R: 3 groups of rows, each row roughly a mix of its group's hidden directions:
R (121 x 11):
[[ -2 -21  -2  -7 -13  24  -9  10   0 -17 -17]
 [-11  -6  -8  -1 -20   9  21 -30   5  -4   0]
 [-24 -10  14 -32   9  -2   1  -8   2   1  -1]
 [  7  -3  16   7   9  15  20  29 -12  -5   2]
 [ -1  15  19  24  16   3  10  -7 -10  19   5]
 [  0  -3 -17   8 -20   2 -17 -27  10  -5 -12]
 [ -8   6   0 -14 -33   5  12  13   9  -9 -14]
 [ 25  26  16   2   8  -1   7   0 -17   8   4]
 [ 21   6  -9  -4 -20 -12 -18   5  15 -18  -6]
 [  3   9   7 -10  26 -24 -19   8   2  -3  13]
 [ 31   3  -3  13  -9  21   9  -4 -13  -7  -6]
 [ 23  11   0 -10   6 -21 -12  14  16   1  16]
 [-20  -2   2  -9 -17  -3 -16 -15   5 -15 -24]
 [  4  15   6  14  -2  32  -6  -6 -21   6  -2]
 [  9   1 -14  36 -17  -6   5   0  -7   4   8]
 [  4   5  -8  25 -17  17  19 -13   0  16  -4]
 [ 16   7   2 -24   9  -1   5  24 -16   4  15]
 [-23 -12  -4  -7   2 -17 -27 -10   4 -13   0]
 [-14  -7   3  -5  24  -9 -27   2   2 -20  -2]
 [ -5  -1   2 -14 -11 -27 -17 -13   8  -8 -20]
 [ -3 -13 -19  -3  16   1 -11  13  12   3  29]
 [  6  20  13 -21   7 -22  -5   9   5   2  18]
 [  3  17  -1  12  24  10  -9  -3 -16  21  13]
 [-26   3  21   6  13  11  17  -2 -15   7  -8]
 [ 24  15  -3   3 -13 -20  13  -1 -12  17   6]
 [ -6   8  20   7  25   0  10 -10   2  25  -2]
 [ 16  24   4  11  14  -8  -7  19  -7   9  16]
 [  5  -3   2   4 -20  27  -7   7   1  -6 -27]
 [ 11  -9 -20  -7   8 -11 -23   8  15  -7  18]
 [ 22   6  14   8 -10  29   0  -2  -4 -17 -10]
 [  0  -1  26  -6  16  12   5  26   6  -7 -13]
 [ 17  21   4   6   8  25  -1  21  -9   1  -2]
 [-16  -9 -21  -3  -9   8 -23 -19 -12  -9  -5]
 [  7   9  23  10  17  19  15   1 -19   4   3]
 [-10   7  -2  21 -24 -10  26   3  -4  -3   8]
 [ -9   0  -7 -10 -31 -18   1 -14  10   8 -12]
 [ 14  22  10  11  12   6   9   5 -28   6   8]
 [ 21  11 -20 -13 -25   6 -13 -10   1  -2  -2]
 [-15  -2  -4  25   1  -8  24  -7 -14   3  17]
 [-16  -5   5  17  -8  22 -17 -15 -17  10  -7]
 [-30 -10  10 -19   4  -3  -7  -9  19   4  -9]
 [ 14  -1  -6 -19  -7  26  -2  10   0 -24 -10]
 [ 11 -11  10  -1   8  24  -6  11 -29  -6   3]
 [  0  -2  14  10 -11  23  27  -3  -4   3 -18]
 [-14   2  16 -16  25 -19  -6   3  11  10   8]
 [ 11  16 -15  -2 -20   9  22  -6  20   5  -3]
 [-13  -3 -25 -16 -11 -19   7 -13   3   6  17]
 [-10  -6  -6   4 -25 -19  -8  26  -3  -9  -9]
 [  7  13   9  18  13  15  -3  24 -21   2   1]
 [-12   3  26   0  32   4   5   1 -11   1  -3]
 [ -3  18  20   1  -6  -8  25  10  -6 -10  18]
 [-14 -25  -5  -1 -21  -3 -15  -2  -8 -16 -15]
 [-16 -27 -12  -6  -2  -9 -24  -8  -4 -14   1]
 [-19   2  -8 -17  -2 -12  -1   0  13  25  21]
 [  6  -1  -4 -15 -13  29  -2 -20  -6 -17  -2]
 [  5  -6 -17 -24   4 -22 -19   2   5  -9  12]
 [-10 -35  -4  -6   0   2  -6  20   4 -13  -8]
 [  0  -2 -22 -14 -17 -18 -15  -9  20  -6  -4]
 [ -7  -7 -12 -21   7 -21 -22   5  14  13  -5]
 [  2  10   1 -14  11 -24  -3  19  20  16   1]
 [ -4 -14   1  29  -3  14 -12 -14 -18   3 -10]
 [ -6  -6   4  24  -4 -19 -17  15   8 -21  -4]
 [ -2 -13 -14 -12  -2   9 -10 -34 -12  -2   4]
 [-13   2  18   4  16   1  23  25  -7   4   9]
 [  1   7 -15 -29  12  -4  13 -11  19   5  12]
 [ 23  -2  -4  18  -2   7  27   5 -13  11   7]
 [  7   0  21  -9  18  -6  18  10  19  17   8]
 [ -6  -5   8  -8 -26   8  11 -11  18   1 -24]
 [ 37   0  13   6  16   1   3   6   1 -12  -4]
 [ -6   9  12 -20  -8  12  18 -28   9   1   5]
 [ 13  -6   7 -13  -7  -4 -37  -4   3  -8 -10]
 [  0 -18  -3   4   2  24  -3 -31 -10   2  -9]
 [ -7  -8   4   7 -22  16  21 -12  -2   2 -23]
 [-11  -8  -7  -3   0 -32 -11  12  22  -7  -1]
 [-17 -11  -8 -13   1 -28 -17   1  18  -4   0]
 [-12  10   5   5 -12  -8  -3  39   3   3   1]
 [-11 -23 -15 -21   4  -3 -19 -14   6   2 -11]
 [ -5  -5 -22  -7 -22 -21  -6  15  16  -4   1]
 [  0  21  22  17  12   6   8  10 -17   9   8]
 [ 13  32  19  10   6   8  14   4  -2  11   2]
 [ -3  -7  -7 -19  26 -18 -15  -5  -3   1  18]
 [  6  13   6  22 -20  24  15  -5  -4   2  -9]
 [ -5   0  25  -4  17  -5  15  19  23   3   2]
 [  4  20   6  15   5 -14  21  23   4  10  10]
 [-10 -12  -3 -23  24 -10 -21  -6  -7   2   8]
 [  5   4  29   8 -16  16  17   1  -1 -15 -10]
 [ 10   0 -25  -2  -2 -15 -20  10   6  -2  23]
 [-22 -10   9 -13  24 -21  -6   0  10   7   4]
 [ -3 -23  13  17  17   7 -15   1 -20  -9   0]
 [  7  -5   1  11  13  23 -15  14 -24 -12  -4]
 [-15   4  29 -11  19  -5  -7  -5   1  -8 -18]
 [-10  -5 -19  -8 -28 -21  -6  -3  15   4  -1]
 [ -3  -3  15   8  25 -24 -17  10  -7  -3   9]
 [-10   1  25  -1  14 -25  13  14   2   3  10]
 [-12 -23 -14  -7 -11 -16 -23 -12   5   2 -10]
 [ -4  21  16 -16  -2 -10  21  -8  14  11  12]
 [ 26  -4 -12   8 -20  16 -17   3  -9  -4  -7]
 [ -1   3 -14  -4 -17 -23  -9  14  27  -2  -6]
 [-22 -20 -10  -6 -17   6  -2   2  19 -10 -16]
 [  0   0  19  34  10   1  -2  15 -14  -4   3]
 [  6   0 -20  -6 -16 -28  -7   9  15   6  14]
 [ -3 -16   4   2  22 -25 -24   3  -5   5   5]
 [-10 -14 -21  -3   2  22 -18   4 -12   4 -18]
 [ 29   5  12   9  15   3  21   6  -9  11   7]
 [ 17  12  -1  -4  -5  21 -12 -29 -10   4  -6]
 [  1 -14  11 -29  27   0   3   5  -7  -9   4]
 [  9  28  12 -13   0  22  19  -7   1   1  -3]
 [ -4   1 -17   0  34   6  -7   0 -11  18  10]
 [-20   4  11   1  13  -6  33   8   2  -3  12]
 [ 17  15  22   3  14  -7  22  10  -3  14   6]
 [ 27   1   7   3 -11   7  18  15  23   1   1]
 [ -5 -18   9  15  14  -2 -24   1 -23  -9   5]
 [-22  -4  13 -20  21  -1 -19  -7  12  -1  -1]
 [ 12 -14   6  13   9  17 -13  -1 -31   0   4]
 [ 14   0  -1  25  -6  17 -12 -22 -18   2  -2]
 [ -8   2  -3 -29 -11   1   6 -24  19   6  -2]
 [ 15  13 -15  -3 -29  -3 -16 -13  -8  -8  -8]
 [  2  16  13 -16  13 -20  11  16  15   8  11]
 [  6 -17 -21 -30 -12  11   2  -6   7   3  -7]
 [  3  -2  -5  19 -11  17  18 -28  -6  -6   5]
 [ -1  -5 -13 -38  -2   3  14   7  -5   5   9]]

one row of each group, then the others: which group is each in?
[-16   4  -3 -15   2   1  16 -11 -18 -19  22]
H
[  4 -16  -8   8  13  27 -20  -4 -11   0 -17]
B
[  4  10  23  -4  14 -17  21   7   4  19   4]
S

[ -2   8 -11 -10  -4 -20  24  14  20  12   6]
H
[ -1  10  20  14 -12  14  27  13  -4  -6  -6]
B
[  8  33  18   1  -5  12   6  14   8   8 -10]
H
[-14   9  19  12  20 -13  20  14   2   4   9]
H
[  6 -16 -13  19 -22  11   4   8   0 -23  -6]
H
[15 17  8 15 12 11 25 19  2  1  3]
B
[-21 -18   0 -11   8 -30 -14   4  -2   4   3]
B
[ 15 -20  -4  10 -11  21 -18   7 -13 -11 -11]
H
[ -1 -14 -24   8 -10  -9 -27  -3 -14  -8   1]
B
[ -2  -2  20 -21  28  11  17   4  -6   3   1]
H
[ 10   9  -2  14 -13  28  20  -8  -7  14  -5]
H
